[[ 11 -18   3  -1  -3  -6]
 [-13   6  -6  22   9 -14]
 [ 20 -18  -6  -5  -1 -18]
 [ -8 -16  -6 -15  12 -10]
 [ -9   4   3  16  14  -3]
 [ 20 -20   3   2 -11 -14]
 [-29 -11  -6  11   0 -14]
 [ 11 -21 -15   1   7 -37]]
=>
[[ 11   3  -3]
 [-13  -6   9]
 [ 20  -6  -1]
 [ -8  -6  12]
 [ -9   3  14]
 [ 20   3 -11]
 [-29  -6   0]
 [ 11 -15   7]]

[[-30 -19  -7  19  33  -8   4  10   7  18]
 [-12  13   2   4   3 -10  11  19  13  -9]
 [ -2 -18  -7 -10  -7 -16  13   3  -8  10]
 [ -3 -15   0  -5   7 -10  -9  15 -16  38]
 [ -7 -32   8   6  12 -23  12  -6  21  -5]
 [-28   2  -8   9 -16  -8 -35 -10  -4 -27]
 [ -6  18  23 -11  28   9 -11  -1  23   5]
 [  1   5 -12 -11  27 -13   4  10 -18  14]
 [ -5 -30  -4   6  12 -25  11   7   9  -4]]
=>
[[-30  -7  33   4   7]
 [-12   2   3  11  13]
 [ -2  -7  -7  13  -8]
 [ -3   0   7  -9 -16]
 [ -7   8  12  12  21]
 [-28  -8 -16 -35  -4]
 [ -6  23  28 -11  23]
 [  1 -12  27   4 -18]
 [ -5  -4  12  11   9]]

[[  9 -22 -12 -27  -3  -2 -12  -4 -24  -9]
 [ 36  24  31 -46  -5   8  25 -18 -36   6]
 [ 32  18  28 -25  -8   4  26  -7 -29   1]
 [ 25   5  17 -27 -13  -3  30  -5 -15   2]
 [  4 -16 -12 -26  -2  -2 -11   3 -31  -7]
 [ 33  21  29 -27   0   3  28 -16 -32   5]]
=>
[[  9 -12  -3 -12 -24]
 [ 36  31  -5  25 -36]
 [ 32  28  -8  26 -29]
 [ 25  17 -13  30 -15]
 [  4 -12  -2 -11 -31]
 [ 33  29   0  28 -32]]

[[ 12  -9]
 [ 38 -25]
 [ -4   2]]
=>
[[12]
 [38]
 [-4]]

[[  4  12   1   7  -1  -7   8]
 [  7  18   3  13  -3 -16  18]
 [  6  17   1  10  -2 -10  11]
 [  4   4  -8  -3   8  -2   4]
 [-11 -18   5  -4  -9 -13   7]
 [ -7   2   3  -3   8  10  -5]
 [-24 -49   5 -21 -26  -1 -17]
 [ -7   3   3  -8   9  16  -7]
 [-10   7   7  -3   8  13 -10]]
=>
[[  4   1  -1   8]
 [  7   3  -3  18]
 [  6   1  -2  11]
 [  4  -8   8   4]
 [-11   5  -9   7]
 [ -7   3   8  -5]
 [-24   5 -26 -17]
 [ -7   3   9  -7]
 [-10   7   8 -10]]

[[ 13   3 -17  -9]
 [-24   8 -37 -22]
 [ -3  27 -18  -9]
 [ -8 -11  18   4]
 [-19  -9  -7  -1]
 [ -4   8 -15   1]
 [-13 -10  -4  11]
 [-15  22   5   8]
 [  8  30  -3  -9]
 [-23 -34   2   8]]
=>
[[ 13 -17]
 [-24 -37]
 [ -3 -18]
 [ -8  18]
 [-19  -7]
 [ -4 -15]
 [-13  -4]
 [-15   5]
 [  8  -3]
 [-23   2]]

[[ -4  -3  -9  -8   0   6]
 [ 23  16 -20 -16  17 -19]
 [ 11  12 -46 -33  13   8]
 [ -9  -2   1   0   0   3]
 [ 10  18 -20  -5  17  -5]]
=>
[[ -4  -9   0]
 [ 23 -20  17]
 [ 11 -46  13]
 [ -9   1   0]
 [ 10 -20  17]]

[[ -3  -1   0  -2  -2  -1]
 [  2  10  -3 -18   4  -1]
 [  0  17   1  -5  -2   0]
 [  1  39   1  -4   1  -1]
 [  3   4  -1  13   3  -2]
 [  2  12  -1  22   0  -2]
 [  2   4  -2  -3   1   4]
 [  4  -6   1 -49   1  -1]
 [  2  -3   2  51   0   1]]
=>
[[-3  0 -2]
 [ 2 -3  4]
 [ 0  1 -2]
 [ 1  1  1]
 [ 3 -1  3]
 [ 2 -1  0]
 [ 2 -2  1]
 [ 4  1  1]
 [ 2  2  0]]
